In the data rows, the value 128 means zero.
In each game, the first row plays the second. By how much does the first row win? 10 means about a draw, 20 a big win and 0 a big loss. Wins can go round in a circle. Each row has two weighted sums of its numbers, A and B, taken from their middle values. A row wins by its A times the other's B, less its B times the other's A.
[120 127 139 133 120 123 134 138 118 141 132 142 127 125 132 131 138 146
 112 147]
[113 131 152 150 137 141 158 138 141 127 126 126 107 125 156 112 144 159
 111 136] ~ 8
[104 134 135 161 140 143 156 114 133 122 123 143  98 128 162  79 148 181
 106 121]
[125  88  92 174  98 113 110  96  94 111 115 148 136 126  91 124 154 139
 103 118] ~ 7
[133 161  92  97 163 137 135 125 149 122  97 120  99 140 120 113  83 104
 170  93]
[120 154 118  98 151 126 164 154 153 130 131 101 114 128 155 127 118 113
 149 137] ~ 12
[109 126 123 128 135 135 125 110 118 124 106 153 120 131 119 108 129 145
 117 113]
[115 151 129 103 156 114 131 130 127 117 123 135 131 125 139 102 120 101
 154 105] ~ 13
[114 155 114 125 157 147 184 121 148 134  89 133  75 148 141  95 108 149
 150 122]
[141 160 162  95 153 141 115 178 159 146 196  76 138 115 179 171 104 120
 162 137] ~ 8
[142 120 105  95 130 106 124 122 131 120  78 141 140 163 100 138 100  89
 160  98]
[116 112 171 139  91 126  94 120  96 125 163 133 162  99 135 135 157 130
 103 149] ~ 12
[137 137 125  92 155 121 102 140 132 132 134 104 157 131 117 163 107  96
 159 109]
[110 100 112 148 117 127 100  95  91 108 119 158 131 126 100 111 145 126
 110 116] ~ 11
[150 149 146 115 140 125 123 157 151 146 128 101 135 124 145 159 121  97
 151 139]
[123 141 156 128 128 145 126 126 124 116 158 134 122 109 151  98 151 159
 117 109] ~ 15
[137  92 120 175 121 109 104  93  93 107 126 162 126 131 102 134 160 130
 110 124]
[148 134 106 109 115 119 112 157 152 149 136  88 148 132 119 174  86  78
 139 134] ~ 7
[128 103 131 156 107 126 117 120 125 130 120 135 136 126 120 115 137 136
 117 132]
[135 171 119  94 165 132 161 131 155 133 108 119 103 134 149 119 104 124
 173 114] ~ 9
[115 125 168 156 107 134 107 113 104 106 169 143 143  97 133 131 158 142
 102 127]
[121 145 150 146 123 146 124 119 123 110 170 119 135  99 151 133 145 150
 117 120] ~ 16
[164 153 130 114 141 162 162 160 166 155 127  84 119 149 137 150  94 127
 163 125]
[137 105  97 130 106 114 109 111 102 129 102 140 136 143  91 142 121 116
 120 130] ~ 6
[143 183  90  83 140 145 135 159 177 172 119  56 128 145 134 161  46  98
 180 118]
[126 117 170 170  99 127  94 129 105 117 148 138 143 101 131 135 165 140
  95 137] ~ 14
[140 164 140 115 168 135 162 141 149 133 125 127  94 118 164 106 129 143
 156 118]
[135 139 134 112 143 127 123 147 139 135 116 111 131 140 139 136 120 118
 157 114] ~ 11
[150 154 131 104 153 156 161 154 170 152 105  98 116 153 155 127 100 140
 156 135]
[108 155 166 135 152 149 175 151 156 137 121 127 104 136 195  88 144 177
 114 147] ~ 11
[152 167  98  85 151 130 141 146 161 151 108  92 128 140 138 135  89  88
 169 106]
[145 139 121 122 132 138 141 144 145 124 136 117 122 131 135 138 122 143
 136 141] ~ 11
[125  96 135 143  94 113 112 117 112 135 133 132 145 113 112 132 159 123
  95 151]
[131 110 150 124 100 106 109 138 124 136 126 126 155 122 120 141 136 118
 130 139] ~ 6
[145 138 139 125 139 143 130 151 143 125 144 112 135 125 139 153 130 137
 141 133]
[138 148 152 111 128 142 153 156 157 165 137 105 119 140 174 133 122 130
 128 184] ~ 6
[143 178  96  66 164 165 161 142 183 155  68 105  86 165 149  90  76 113
 185 103]
[138 115 138 139 115 129 132 133 129 133 128 132 121 130 127 127 123 135
 119 141] ~ 10
[126 132  94 116 144 112 128  97 118 115  84 163  97 151 106  96 116 115
 141  88]
[122 104 175 170  98 125 127 119 104 132 162 164 141 107 143 124 189 187
  80 154] ~ 11
[153 155 129 114 141 158 149 150 168 146 161  77 117 119 156 149 102 129
 147 135]
[123 125 160 144 129 132 119 114  95  96 147 156 137 118 131 107 157 153
 109 119] ~ 5
[126 145 107 121 144 139 146 101 122 105  87 161 104 136 131  81 129 140
 130 105]
[106 138 189 149 120 116 106 133 116 121 169 146 139 110 167  90 160 154
 120 126] ~ 11
[121 149 159 133 142 147 142 127 125 106 168 133 126 103 163 104 155 163
 118 117]
[119 161 163 146 158 146 158 149 144 127 144 121 100 110 186  83 152 183
 119 136] ~ 15
[137 120 110 139 131 126  88 113 108 109 117 137 138 118 111 116 137 113
 120  99]
[122 134 138 117 117 108 132 143 138 143 135 113 148 120 136 155 121  95
 131 162] ~ 7
[147 141 130  96 144 146 149 149 153 134 130  98 129 123 153 143 124 128
 143 136]
[133 104 132 141 107 132 126 115 115 129 139 144 140 133 104 151 136 139
 110 131] ~ 10
[144 134 124 133 132 159 149 135 142 130 131 123 122 129 138 140 123 151
 132 130]
[129 124 130  96 134 124 123 144 132 125 122 119 139 139 124 124 116  99
 148 122] ~ 7
[142 116 106 109 124 111 102 134 124 140 133 115 147 143 112 175 100  91
 140 133]
[147 137  93  79 140 114 110 145 151 151  89  91 134 159 110 159  90  85
 171 113] ~ 11
[156 138  92 113 153 140 151 141 155 139 111 107 111 136 119 128  87 121
 157 126]
[147 134 107 105 144 134 152 143 144 142 107 108 119 136 135 134 100 118
 150 124] ~ 11
[104 112 173 181 102 138 150 111 122 136 175 165 124 120 139 102 188 187
  73 160]
[129 128 143 115 130 135 124 139 130 118 165 114 142 107 132 147 133 117
 127 117] ~ 10
[138 122 109 118 127 125 101 142 121 127 136 118 143 142 100 163 104 101
 146 115]
[117 102 116 148 114 100 115  97 104 120 105 147 134 131  91 103 142 124
 108 119] ~ 9
[147 134 115 113 129 128 144 148 144 144 119 111 131 144 132 149 120 130
 137 144]
[122 134 188 132 129 126 141 150 136 147 159 128 133 118 152 123 146 160
 104 159] ~ 13
[112 128 106 135 131 144 143  92 114 110 104 159 104 129 114  78 129 127
 128  90]
[152 126  74 102 144 136 131 111 134 133 105 119 123 148 104 144  90 102
 152 112] ~ 13
[128 123 136 117 114 115 103 140 120 130 160 114 154 117 120 180 107 112
 124 128]
[112 135 137 122 138 128 150 139 131 133 123 120 110 128 145 129 124 140
 124 140] ~ 13
[138 135 168 134 129 119 148 157 139 141 158 119 132 117 150 126 132 139
 125 143]
[109 100 123 144 116 101  95 104 101 112 133 149 140 123 101 122 145  93
 120 119] ~ 14
[137 144 117 111 141 157 156 161 167 153 115 110 111 151 145 134  93 128
 161 123]
[109 137 123 133 133 147 139 117 120 115 121 140 112 122 126 100 137 146
 124 106] ~ 9
[125 112 168 143 114 139 125 146 128 140 147 131 133 124 137 141 156 145
 101 150]
[119 101 115 142 106  94  91  99  90 112 147 140 147 112  89 147 145 101
 117 122] ~ 14
[140 146  71  80 143 124 134 127 168 141  73 108 109 168 113 139  84  84
 166 113]
[138 155 150  88 149 129 129 163 159 151 143  82 150 118 154 169  95  91
 165 130] ~ 12
[136  95 102 134  99 107 104  99 101 134 108 145 135 139  98 134 137 107
 109 138]
[150 131 107  76 136 134 139 155 151 149 101 105 135 144 116 153  90  97
 151 112] ~ 6
[118  95 127 137  94  79  76 110 100 126 142 131 178 126 110 133 144  95
 107 138]
[106 148 138 136 147 149 134 132 135 113 144 126 111 102 152 113 135 144
 130 107] ~ 4
[126 104 113 126 118 114 101 121 115 124 136 123 150 128 105 156 125  93
 126 126]
[121 124 124 159 138 125  98 112  99  91 143 145 138 108 104 129 148 134
 122  95] ~ 12
[136 102 107 129 119 107 121 109 113 126  81 143 136 143  95 127 109 107
 133 126]
[122 107 140 172 121 146 150 108 123 117 123 139 113 122 128 111 149 177
  94 130] ~ 8
[139 155 157 105 154 137 152 149 146 128 122 106 123 137 156 137 125 145
 131 125]
[129 148 112 125 147 132 160 123 137 116 119 129 100 132 147 122 120 138
 141 127] ~ 5
[156 162 160 109 153 143 154 164 159 144 165  85 132 114 177 156 123 103
 157 141]
[120 112 104 140 118 125 127  96 118 121 134 137 133 137 106 121 126 106
 120 137] ~ 19
[111 146 175 135 115 138 123 144 127 121 175 117 140 111 161 116 156 140
 113 139]
[144 107  91 110  93 116 118 122 118 130 121 120 157 131 110 160 109  89
 129 141] ~ 9
[101 107 164 168 118 130 124 108  97 113 156 177 123  92 144  89 185 173
  92 141]
[130  82  57 125 101  97  96  87  91 119  97 151 135 151  56 147 107  87
 137 114] ~ 11
[ 95 106 147 136 111 123 124 114 114 134 148 146 140 119 130 123 156 126
  93 157]
[129  99 106 127 106 119 126 125 126 144 122 127 133 147 114 146 125 120
 119 141] ~ 5
[142  88 107 129  81  97  79 114  91 123 150 135 159 133  88 170 131 102
 111 128]
[135 135 140 121 138 136 131 122 132 117 120 129 125 122 137 109 128 144
 132 107] ~ 10
[143 138  79  89 144 109 100 142 137 132 117  89 148 135 105 173  71  71
 156 114]
[117 171 155 135 164 165 151 148 157 123 137 105  87 121 179 109 122 161
 140 128] ~ 3
[147 145 175 132 123 136 113 153 136 131 174 103 136 111 154 153 140 145
 125 125]
[131 132 124 122 142 136 110 126 119 126 146 115 138 125 123 156 111 121
 137 114] ~ 10
[117 124 124 161 115 152 150 115 127 114 140 137 100 108 129 102 144 163
 102 114]
[123 135 123 148 131 137 171 122 130 121  92 147  98 129 142  82 148 167
 116 125] ~ 14
[149 126 117 114 109 115 116 145 137 156 133 118 150 128 121 170 101  97
 138 148]
[ 94 114 125 167 122 116 107 102  91 101 119 179 138 114 103 105 165 128
 104 112] ~ 11
[141 128 113 109 130 114 129 142 143 145 106 109 142 143 123 152  97  91
 147 145]
[126 119 117 127 120 137 100 119 119 113 168 110 135 120 116 156 116 117
 122 130] ~ 12
[125  93 153 159  95 133  98 122 103 127 174 131 160 110 117 150 157 136
  79 160]
[125 139  98 109 154 132 148 108 134 110  99 147 104 145 122 102 106 127
 143 109] ~ 15
[148 137 136 103 133 116 119 145 139 141 155  94 141 121 140 172 108 101
 144 145]
[139 102 110 133 110 138 108 113 111 124 132 135 139 121 100 134 125 127
 130 120] ~ 13
[ 83 152 121 129 149 128 183 118 149 123  97 143  89 133 146  83 133 157
 129 139]
[106  77 145 172  93 100  75 110  83 114 153 153 171 118 106 138 180 136
  75 156] ~ 15
[111 121 139 171 116 134 129 102 106 115 144 158 112 102 124 105 174 181
  90 141]
[130 168 136 107 167 147 173 142 158 128 129 113 102 122 162 112 106 136
 164 120] ~ 9
[156 166 131  78 130 149 158 172 182 181 141  74 123 146 176 146  89 118
 156 166]
[115  72  72 160 109  79 116  75  80 100  87 177 143 149  67 102 149  98
 101 121] ~ 11
[123 113 140 159 112 105 100 119 106 132 134 136 145 129 118 141 137 115
 121 129]
[153 134 127  97 127 112 101 157 142 157 164  72 158 120 131 207  92  95
 148 146] ~ 8
[132 112 162 165 101 125 101 114  95 110 161 142 149 100 122 133 161 123
  98 134]
[144 119 104 103 133 132 121 127 124 119 103 136 135 149 107 136 105 113
 143 109] ~ 13
[127 153 126 117 159 131 146 130 140 120  99 128 111 136 141 100 123 130
 143 128]
[130 110 102 132 122 127 110  99 117 113 121 136 126 140 106 113 127 110
 133 121] ~ 13
[114 113 142 144 111 118 127 125 121 133 135 146 122 130 136 114 155 155
 102 138]
[133 146 131 116 143 140 150 151 134 128 124 126 116 131 133 120 117 132
 139 120] ~ 14
[119 138 127 117 146 141 172 147 138 133  85 131 107 146 147 118 128 150
 134 129]
[111 133 154 154 120 147 155 122 133 123 117 140 106 111 142  92 153 169
 105 135] ~ 13
[133 107 119  93 124 110 120 145 128 148  93 130 146 153 101 151 104  99
 147 131]
[135 123 149 160 113 123  91 113 101 111 153 133 141  97 138 136 157 125
 103 128] ~ 18
[114 103 149 144 108 116 103 113  98 126 149 155 143 133 125 113 158 140
 104 130]
[150 143  74  90 140 129 151 129 152 142  67 114 108 163 115 113  87 101
 166 122] ~ 10
[149 146 113 110 132 136 134 144 147 137 144  98 129 122 130 158  97 117
 152 115]
[142  95 106 116 102 114 107 123 109 129 114 143 149 146 102 155 123 109
 130 125] ~ 12
[137 113 134 112 128 106 130 140 136 132 128 124 143 135 129 149 120 110
 141 140]
[156 165  99  85 145 150 157 153 171 167 100  85 108 152 130 138  77 104
 175 117] ~ 11
[135 173 136  76 152 165 197 157 184 163  88  98  92 158 170 105  92 137
 153 136]
[119 144 143 127 127 133 153 123 131 126 111 144 118 135 135  89 140 149
 128 114] ~ 11
[133 120 154 118 110 103 114 138 137 142 146 123 165 126 123 150 126 101
 131 138]
[124 104 115 130 113 104 112  91  83 110 103 163 134 122  91 112 144  97
 115 118] ~ 15
[141 148 104  99 149 144 149 149 162 143 108  98 117 142 133 132 104 107
 166 133]
[108 127 121 149 130 128 113 111 110 101 139 139 130 117 132 118 155 136
 109 106] ~ 12
[139 154 126  99 155 132 154 153 156 139 110 108 115 135 145 137 105 105
 150 122]
[106 145 115 116 144 138 128 102 108  93 110 138 116 120 121  91 130 113
 143  81] ~ 17
[108 157 159 136 160 135 166 149 146 130 127 118 101 130 171 100 143 162
 132 130]
[130 138 117 102 136 136 115 130 128 117 127 122 142 130 115 142 110 111
 147 109] ~ 8
[ 95 116 140 168 126 137 131  93  97  94 116 174 115 121 124  96 173 178
  91 116]
[145 151 159  92 142 129 124 170 156 157 135 100 132 122 156 155 123 118
 145 165] ~ 12
[127 194 129 108 176 196 188 166 193 165 121  93  90 143 180 104  82 160
 163 119]
[153 145 139 108 143 151 151 158 163 155 166  84 123 131 144 164  99 129
 145 130] ~ 7
[154 157  80 102 149 133 157 139 166 148  92  99 108 150 113 125  91 109
 167 116]
[109 115 128 157 123 146 130 110 123 133 104 151 110 133 131 106 147 156
 101 115] ~ 9
[ 94 120 126 151 119 127 137 100 105 100 133 154 117 119 118 101 153 156
 108 121]
[126 129 125 140 118 129 106 120 121 113 142 116 127 112 127 123 138 115
 124 115] ~ 6
[120 111 167 148  97 126 105 131 101 127 184 135 157 113 137 144 165 134
  94 156]
[120 152 137 138 142 152 149 130 130 120 120 131  88 127 149 119 127 165
 125 129] ~ 13
[133 133 142 135 128 125 110 154 132 136 167 100 133 110 143 163 121 134
 131 144]
[121 122 155 142 107 131 129 110 120 128 134 138 129 124 124 114 141 142
 111 132] ~ 7
[126 125 141 113 106 116 143 143 143 152 116 119 141 134 131 149 131 111
 124 176]
[126 111 103 138 112 129  99 111 110 117 122 133 144 132 100 137 125 117
 109 132] ~ 11
[125 135 115  89 138 117 103 130 139 122 129 102 153 128 112 138 103  92
 149 107]
[146  92 107 142  84  97 100 115  96 117 113 147 156 122  94 146 145 106
 116 134] ~ 10
[127 138 112 125 145 138 153 105 127 119  92 164  90 139 132  80 129 145
 132 105]
[136 138 122 145 150 152 144 144 137 128 126 128 105 133 141 127 122 159
 137 129] ~ 11
[145 149 115  85 146 151 152 163 169 159 106  92 137 153 149 149  91  93
 159 128]
[128  89 125 148  93 109  97 115 107 129 129 140 160 135 104 154 130 106
 114 129] ~ 8
[118 114 124 173 111 101 103  94  94 102 136 177 142 115 106 121 159 130
  97 128]
[117 128 123 167 135 133 106 100  88  80 120 179 119 108 105  93 148 158
 101 100] ~ 11
[130 137 152 136 125 137 116 124 118 113 137 138 130 123 132 124 141 142
 119 107]
[138 158 105  82 158 138 149 150 160 148 124 100 108 132 135 132  93 104
 166 119] ~ 10
[130 126 105 135 142 136 140  87 118 106  93 163 103 144 109  88 116 145
 122  98]
[118 122 115 165 129 134 105  91  86  86 150 144 118 113 117 114 144 150
 109 102] ~ 10
[124 144 108 120 138 128 153 138 142 130 104 124 114 137 131 123 107 132
 138 128]
[143  82 123 148  98 104  97 119 112 140 148 135 154 128 115 151 140 118
 108 147] ~ 8
[114 166 178 144 160 144 183 145 155 139 122 130 101 122 187  80 148 180
 124 151]
[118 107 125 133 115 107 103 104 101 119 116 152 133 133 105 105 137 125
 121 112] ~ 9
[107 126 140 166 119 145 145 117 120 131 129 145 113 118 132 109 153 171
  94 137]
[116 101 142 171  99 126 141 120 106 129 133 158 128 121 121 121 160 168
  90 136] ~ 9
[125  58 123 190  85  66  92  89  58 107 125 179 155 105  66 144 179 128
  77 134]
[125 129 104 119 142 140 126 102 121 105 104 138 118 140 105 119 110 110
 141  94] ~ 18
[142 120  69 124 124 126 121 127 116 136 124 112 133 138  98 160 103 110
 135 128]
[119  85 127 163 100  94 102 105  87 105 119 170 136 137  91 121 158 114
 100 130] ~ 10
[125 183 180 145 167 169 158 155 157 132 154 108  98 118 181 115 128 171
 138 119]
[118 118 125 140 116 123 134 108 117 125 120 149 124 131 122  97 142 152
 104 124] ~ 11
[145 126 105 109 103 112  91 139 134 160 143  93 154 123 112 186  85  84
 135 147]
[121 114 150 141 105 128 131 132 124 139 124 128 128 121 126 134 142 157
 103 143] ~ 10
[131 162 143  93 161 161 166 156 168 148 112  99 112 146 168 120 110 141
 140 134]
[143 112 109 110 111 103 104 110 112 132 103 140 141 144 100 134 125  98
 133 128] ~ 15
[137 133 131 106 136 102 110 144 140 133 122 126 141 130 129 152 115  91
 155 137]
[112 113  93 150 114 142 121 104 107 116 118 144 132 129 100 121 139 139
 119 117] ~ 10
[141 130 100  96 148 126 159 148 150 149 114 117 132 149 132 132 104 108
 150 119]
[158 161 128  93 151 165 148 159 177 166 109  92 107 138 148 120  90 129
 169 119] ~ 12
[140 136 159  96 132 121 134 158 150 152 136 101 131 138 160 159 121 116
 137 151]
[140 103  87 137 119 111 101  97  96 106 130 134 150 119  86 146 124 115
 125  98] ~ 9
[127 116 103 126 129 138 103 105 121 118 130 126 131 146 114 127 121 114
 136 105]
[132 123 162 151 103 118 101 150 121 127 168 110 162 101 134 158 134 131
 116 145] ~ 12
[131 119 130 116 125 131 147 129 138 136 123 116 120 136 138 146 122 147
 128 153]
[122 135 116 133 140 137 150 139 139 130  97 128 107 121 131 117 123 149
 126 141] ~ 15
[113  50 131 194 100  73  76  92  58  77 148 196 154 101  80 137 183 120
  83 132]
[142 108 118 121 117 122 132 144 137 144 132 110 138 141 121 156 118 114
 128 157] ~ 10
[124 111 135 146 106 117  97 109 101 118 123 159 142 122 120 115 143 129
 110 130]
[116 152 152 138 146 140 169 143 151 129 103 131  98 135 176  76 146 173
 126 137] ~ 10
[121 136 140 130 139 127 154 141 142 138 149 112 124 133 156 137 128 128
 116 165]
[108 146 136 141 139 137 154 110 126 119 117 150 121 121 135  79 135 131
 125 116] ~ 14
[130 128 117 137 133 147 129 114 113 117 104 134 123 126 125  94 136 134
 123 118]
[132 117 138 158 105 137 118 122 118 119 142 144 117 126 121 119 147 167
 101 130] ~ 15
[143 123 110 113 131 137 111 115 126 116 114 124 128 130 103 129 117 101
 144  88]
[147 164 100 102 166 151 125 161 146 154 132  65 129 122 122 178  70 118
 162 108] ~ 7
[142 136 125 131 146 129 154 126 139 130 111 133 117 147 136 118 121 154
 132 124]
[137 154 116  74 152 134 149 152 168 154 105  89 129 144 141 154  92  86
 177 114] ~ 13
[153 175 156  92 141 177 138 184 189 169 198  41 133 121 178 191  80 132
 160 141]
[130 154 167 147 142 155 155 140 139 117 161 119 121  95 169 102 150 168
 133 119] ~ 5
[121 132 131 137 133 139 144 129 134 121 120 126 126 127 133 125 133 144
 134 104]
[ 96 144 129 130 152 153 149 113 125 116 104 153  96 126 138  94 140 139
 126 107] ~ 11
[122 151 103 109 150 135 170 112 131 124  80 151  94 141 131  97 119 131
 148  99]
[102 103 140 154  99 120 140 111 106 139 116 165 123 130 116 101 150 149
 103 131] ~ 9
[130 195 166 103 159 161 173 160 178 156 143  81 105 139 193 108 111 141
 160 145]
[117 114 138 167 112 130 135 107 119 135 128 143 118 120 130 103 145 155
  99 141] ~ 8
[123 121 136 134 131 118 126 128 142 136 135 128 137 118 132 123 128 123
 127 135]
[141 137  73  84 149 136 120 114 132 112  90 129 118 142 111 121  94  98
 161 101] ~ 8
[150  87 126 127  89 101 108 124 111 141 138 129 164 126 100 150 133 105
 115 147]
[139 177  99  63 152 167 176 150 185 163  94  77 105 163 144 120  69  89
 179 125] ~ 13
[131 154 123 115 148 138 143 120 139 115 106 138 102 125 146 105 130 133
 149 114]
[155 146 139 110 141 150 142 173 158 153 148  91 134 137 156 157 103 130
 147 147] ~ 11
[138  84 121 132 109  83  93 108  97 121 138 147 158 118 106 131 147  89
 117 133]
[120 116 129 149 114 126 110 106 104  99 140 144 127 129 121 113 155 139
 107 102] ~ 13
[109 160 165 139 161 142 137 149 148 115 145 126  99 123 176  84 148 168
 118 136]
[ 99 116 172 158  98 133 143 121 116 127 155 154 117 121 145 101 176 174
  85 152] ~ 11
[106  82 135 163 106  88  90  91  78 102 133 184 139 120 100 115 165 130
  95 134]
[130  93 123 152  96 113 115 115  99 134 139 149 145 128 102 148 153 123
  97 139] ~ 10
[120 126 121 139 130 135 126 119 119 105 131 133 143 117 121 126 132 137
 123  98]
[114 134 128 129 119 124 119 112 111  97 121 151 126 128 126  92 139 124
 124  95] ~ 9
[109 111 109 145 127 119 126 108 103 113 101 157 131 155  98  89 135 138
 114 110]
[116 107 127 167 114 120 116 104  95  94 134 151 129 112 114 114 158 138
 106 117] ~ 9
[128 112 126 149 119 118 108 106 103 109 111 151 130 124 105 115 148 143
 106 117]
[153  49  99 174 106  60  48  83  51  83 129 178 165 115  48 167 163 100
  94 103] ~ 10
[146 114 132 109 118 140 125 143 136 139 133 116 131 127 125 165 122 138
 141 144]
[110 118 108 148 122 131 121 101 109 101 122 153 108 118 108  84 140 145
 118 112] ~ 10
[135 156  92  84 158 150 176 138 162 146 104 110 105 156 149 122  98 125
 149 126]
[114 145 175 169 104 163 159 133 120 123 167 139 116 104 166  96 173 191
  94 155] ~ 11
[114 137 158 151 112 139 152 122 120 133 132 148 119 120 131 117 158 162
 101 134]
[108 111 158 145 100 114 108 118  97 117 119 158 143 125 123 127 157 150
 101 135] ~ 1
[126 138 116 134 134 145 158 109 130 129  96 153 114 140 123  86 123 152
 128 115]
[118 115  84 100 127 113 114 122 131 136  96 123 138 156 105 139 104  93
 142 134] ~ 8
[130 125 156 147 100 131 121 134 132 130 149 129 139 105 132 133 142 144
 103 140]
[130 126 169 126 117 108 135 146 141 151 140 118 139 124 155 126 139 132
 122 161] ~ 9
[129 156 149 125 142 156 137 153 143 118 154  96 118  96 166 134 143 162
 128 143]
[124 140 141 146 142 137 145 122 135 122 134 133 114 124 138 116 127 152
 118 112] ~ 12
[ 87 111 128 163 131 121 131  96 109 106 123 165 113 128 114  91 152 149
  91 135]
[132 115 162 147 105 124  97 140 115 136 169 118 146 108 129 160 155 139
 101 151] ~ 11
[ 91 106 152 172 123 119 134 103  93  83 144 189 117 112 135  80 193 168
  89 132]
[132 134 138 117 136 119 130 148 144 134 125 107 122 131 137 139 123 122
 136 149] ~ 11
[134 112 143 124 106 104 102 118 102 118 139 129 156 113 116 136 150 119
 119 128]
[103 113 163 149 107 118 117 111  94 105 167 160 131 106 128 113 168 129
  98 151] ~ 16
[106  61 144 191 105  88  96  83  76  98 143 184 139 113  96 127 178 148
  73 151]
[101  80 109 178 119  79  83  88  71  78 130 201 135 112  79 110 165 130
 100 106] ~ 11
[123 150 130 144 153 159 153 128 139 127 123 126  93 129 142 120 120 156
 131 125]
[146 147 111 119 151 138 134 130 143 118 143 111 116 131 130 144 109 113
 154 122] ~ 8
[123 140 123 104 150 129 114 144 138 130 151 100 119 121 147 142 114 120
 144 131]
[118 127 129 138 129 125 149 132 132 133 123 133 110 135 133 119 134 140
 124 135] ~ 14
[122 171 133 110 185 154 178 128 161 129  81 129  69 134 160  78 118 154
 152 117]
[135 113  88 115 128 112 133 113 133 138  92 141 123 147 114 117 121 105
 130 138] ~ 10
[102 139 157 148 126 157 130 123 119 110 150 127 113 100 153  93 157 178
 107 103]
[126  95 100 163  97 103  89 104  89 107 127 153 144 131  84 140 156 123
 116 108] ~ 7
[150 140  82  87 136 118 134 131 150 143  89 119 127 160 114 134  98 102
 169 116]
[144 136 141  89 121 113  99 166 146 162 164  97 159 132 147 192  97  85
 138 137] ~ 15
[117  85 122 167 105  83  80  96  83 113 115 172 141 134  89 116 143 122
 114 127]
[145 103  98 129 110 121  79 107  92 103 156 138 147 109  83 158 123  97
 126  95] ~ 1
[110 124 132 147 133 128 127 111 112 114 109 155 121 137 125 107 154 147
 118 110]
[128 117 124 127 110 122 102 110 119 117 111 136 142 138 110 135 128 109
 127 138] ~ 10
[105 134 169 171 129 152 177 129 125 119 158 133 107 100 176  70 182 208
  99 155]
[115 110 154 151 104 113 104 107  95 109 153 162 140 117 129 114 168 139
  99 129] ~ 9
[105 141 155 159 145 152 171 136 146 141 118 130  99 123 172  85 154 186
 110 155]
[139 176 138  99 153 189 182 165 191 162 153  63 107 127 175 133  87 128
 165 128] ~ 10
[121 167 117 118 155 153 175 127 152 136 123 103  84 137 147 107 108 144
 152 120]
[145 162 174 108 150 137 134 163 161 147 153  86 135 117 173 155 115 124
 156 145] ~ 8
[129 118 128 156 111 113 103 110 104 114 157 138 144 106 120 138 155 121
 112 133]
[ 94 124 144 152 112 128 141  97 107 117 152 162 126 117 141  82 170 158
 106 126] ~ 12
[114 119 111 135 120 136 127 115 123 118 113 145 117 135 118 107 125 134
 126  95]
[133 164 122  99 157 152 164 154 168 143 109  97 114 147 163 119 109 122
 156 137] ~ 12
[112 131 143 131 127 118 120 132 132 138 125 122 134 130 129 131 128 116
 137 119]
[142 103 115 133 123 104  94 116 102 108 112 135 148 131  97 133 124  96
 130 118] ~ 13
